(in the rows, 128 means zero)
Named turns come first, each shown by rows before and after it. Which turns, in which order, take the first row of each pair that follows to the second? Write the first one first, as in the answered first pair.
turn furi:
[139 116 110 122 158 191  87 146 183 111  91 101 123  98 113  98  36 174
  94 147 143 142 127 137 129 165 139 144 125 110 146 156 128 159] |-> [156 127 118 122 156 205 104 129 167 102  95  68 129  71 113 105  47 161
 106 141 119 149 135 132 130 170 130 121 135 114 144 163 127 157]
[123 151 105 104 107 113 141 160 112 110 110 126 101 131 143 120  82 145
 120 146 160 138 135 150 125 151 130 174 120 155 116 125 117  87] |-> [130 154 102 109 109 127 142 159 110 101 109 123 106 121 143 129  79 157
 122 142 154 133 135 149 127 151 134 166 104 157 122 134 118  90]
[162 143 114 138 131 175 154  98 105  92 114  76 135  71 158 162 113  90
 124 123  85 138 155 135 152 131 119 102 126 152 117 147 128 118] |-> [147 165 127 132 124 143 153  92  98 124 129  75 132  93 173 143 130  63
 134 143 100 139 154 136 143 130 122 105 160 172  90 129 115 117]
[149  92 127 132 107 162  81 164 144 119  87 103 140 133 151 150 187 197
 127  92 143 134 112  99 162 143 133 122  83  97 182 144 143 112] |-> [168 105 136 131 113 175 102 142 121 117  94  74 137 109 155 162 196 173
 137  94 123 148 117  98 167 151 119 105  97 110 179 160 148 112]
turn tedo:
[155 114 141 132 154 177 139 101 156 145 180 120 125 124 100 148 137 130
 125 119 136 135 135 166 157 108 137  78 122 109 147 124 147 117] |-> [154 113 138 127 154 173 136  97 159 155 184 112 121 126 101 150 147 131
 125 126 137 137 132 164 162 106 135  79 136 111 139 120 145 118]
[ 96 138 113 144 127 119 119 110  94 155 136 163 109 143 147  86 101 104
 122 120 169 139 117 139  99 141 101 154 124 105 136 113 154 114] |-> [ 91 138 113 135 128 118 118 102 101 153 137 168 107 147 149  89 111  97
 121 122 167 142 122 134 102 133 103 161 139 108 133 116 148 114]
[128 116 119 156  98 134 143 156 154 126  89 106 154 129  98 135  98 154
 106 118 128 111 141 123 135 139 147 124  95 126 145 109 174  99] |-> [131 120 139 141  88 115 142 124 163 159 106 101 147 146  91 133 146 132
 126 137 139 118 133 102 139 139 138 126 152 142 142  86 170 113]
[110 133 128 108  97 115 141 164 132 115 119  93 121 103 137 143 135 124
 112 150  95 130 117 122 135 137 138  93 123 148 129 103 110 105] |-> [104 138 129 105  97 112 136 159 131 113 118  92 119 106 137 146 142 113
 112 147 104 127 118 108 133 128 138  93 133 148 133 100 102 104]
turn gud:
[111 143 122 158 124 104 126 142 134 134 143 152 115 112 159 109 109  92
 127 139 124 134 132 157 115 156 140 128 155 169  95 105 110 100] |-> [129 115 117 132 135 103  91 121 160 113 126 191 108 147 142 121 147 137
 120 134 129 123 115 125 128 124 117 156 172 147 124 112 112 125]
[113 106 108 130 159 139 100 162 161  91 110 181 129 131 138 136  98 186
  87 124 137 111 130 144 119 111 147 154  83 100 132 147 112 131] |-> [127 107 106 134 159 174 126 147 144  75 109 131 129  92 131 165 100 171
  97 103 102 135 148 140 134 123 132 123  81 106 142 162 133 131]
[111 165 154 139 107  81 162 131 111 187 171 107 132 138 138 100 123  89
 157 143 166 145 145 128 112 150 143 113 163 150  90  96 115 115] |-> [125 131 154 107 127  80 118 110 158 157 145 171 124 180 114 106 168 151
 145 131 179 125 110 100 119 103 117 158 184 114 129 101 123 151]
[116 110 109 117 121 141 116 150 132 119 112 169 115 135 133 139  98 160
 140 132 132 120 136 118 121 122 113 132  69 110 152 132 125 121] |-> [126 114 111 117 119 159 129 149 123 106 111 139 115 116 135 149  98 152
 136 124 112 122 143 122 130 123 102 115  65 122 152 143 135 119]
turn teru:
[133 124 122 138 116 134 107 118 148 141 147 122 107 152  98 127 145 135
 125 109 153 125 130  95 151 105  91 135 156 130 161 117 113 123] |-> [134 127 117 133 114 136 108 120 157 142 146 126 111 156  99 129 152 140
 125 108 159 128 132 100 151 108  92 142 151 127 163 115 109 122]
[117 137 115 108 130 118 104 122 102 142 115 154 101 167 155  95 142 114
 123 165 130 113 134 134 132 102 137 124 168 136  88 124  77 111] |-> [118 138 148 122  99 125 136 116 100 160 140  66 113 147 124 117 140 104
 153 161 125 132 150 118 156 132 140  92 162 127 126 114 127 109]
[104 125 154 129 108 122 113 104 127 125 126 146 139 122 115 129 163 120
 143 115 103 125 129  94 116 142 133 137 159 116 155 136 130 129] |-> [101 123 148 129 114 124 100 117 136 123 125 146 146 129 107 133 145 138
 144 114 111 117 128  95 117 136 137 140 137 100 163 134 134 134]
[156 107 134  82 159 157 135 135 145 106 103 169 115 146 101 142 113 181
  81 126 128 116 126 123 127  91 127 162 102 104 141 145 141 144] |-> [175 134 145  82 161 154 148  93 119 108 106 166 101 129 125 132 162 130
  79 134 107 127 138 113 119  89 101 140 164 146 106 146 120 148]
Then:
(2 to 3 turns a pair)
[139 118 150 135 129 153 143 112 115 135 129  91 133 116 102 151 145 119
 138 121 104 131 146 130 148 131 136 107 132 122 136 140 156 122] |-> [145 105 144 123 131 154 130 113 132 126 121 117 132 137  94 159 163 133
 137 123 110 121 135 115 144 113 127 116 140 114 139 137 146 139]  gud, gud, gud
[168 119 160 114 137 138 109  86 154 129 133 106 124 120  93 144 203 150
 162 125 106 136 112  88 147 114  94 119 182 122 151 125 149 150] |-> [139 115 155 118 131 110  97 108 176 146 138 108 133 150  84 131 182 166
 167 127 144 120 100  91 134 126 105 133 157 103 167  99 155 146]  furi, furi, teru
[ 92 203 164 109 109 147 163 106  68 132 138  94 156  78 146 160 156  61
 129 137 126 149 127 118 151 146 108  94 191 162 137 144 124 143] |-> [ 72 178 113  98 141 135 100 166 113 104  93 225 148 134 151 134 105 148
  78 130 177 101  90 147 130 108 136 159 112 110 143 150  90 145]  teru, teru
[119 179 131 127 134  97 118 111 123  98 110 123 104 131 114 117 209  95
 103 128 132 136 122  94 109  95 123 100 187 154  86 133 107 117] |-> [118 188 135 140 126 103 143 115 104 102 114  94 107 101 119 123 180  81
 102 124 118 150 144 109 111 119 120  76 162 165  79 130 118 111]  furi, gud, gud
[133 106 141 126  82  59  85 181 184 157 114 111 164 116 115 124  95 191
 157 118 235 132  92 114 143 104 173 126  98 102 174  83 168 135] |-> [176  92 156 128  89 106 117 137 158 123 103  42 162  60  99 172 127 180
 171  99 172 160 101  91 165 102 139  86 119 115 198 120 188 145]  gud, furi
[172 124 155 117 149 181 102  79 149  95 117  89 143 125 130 167 165 154
 121  96  77 157 115 106 170  90  80 128 154 129 151 145 155 145] |-> [152 118 146 104 157 146  69  92 182 112 115 157 138 170 136 142 169 176
 113 108 123 130  98 104 158  71  90 168 161 114 144 127 130 148]  gud, gud, gud
[142 120 114 140 151 163 158 124  83  88 112  86 104  58 115 140  77 142
  73 122 111 148 118 138 161 133 134 117  98 138 111 136 118 131] |-> [146 122 105 135 159 159 151 120  82  85 108 115 102  70 130 133  85 144
  57 131 112 139 120 139 146 125 126 128 113 151  99 141  98 129]  teru, teru
[110 108 140 107 168 163 145 173 105 139 100 122 141 106 135 127 137 189
 112 105 181 102 122 166 124 139 137 119  86  99 146 135 152  93] |-> [102 143 147  98 158 131 153 146  95 173 129 130 129 122 162  92 169 122
 122 136 192 116 125 169 107 145 140 114 156 140  90 111 113  86]  teru, teru, gud
[133  97 123 121 121 127 109  78 191 171 135 104 134 111  81 118 145 186
 155 123 153 113 111 116 168 118 118 136  87  75 178 137 157 144] |-> [149 101 135 120 113 132 123  71 176 177 142  70 135 100  71 118 160 162
 170 124 141 133 122 110 176 125 115 117 116  84 175 133 164 148]  teru, teru, teru
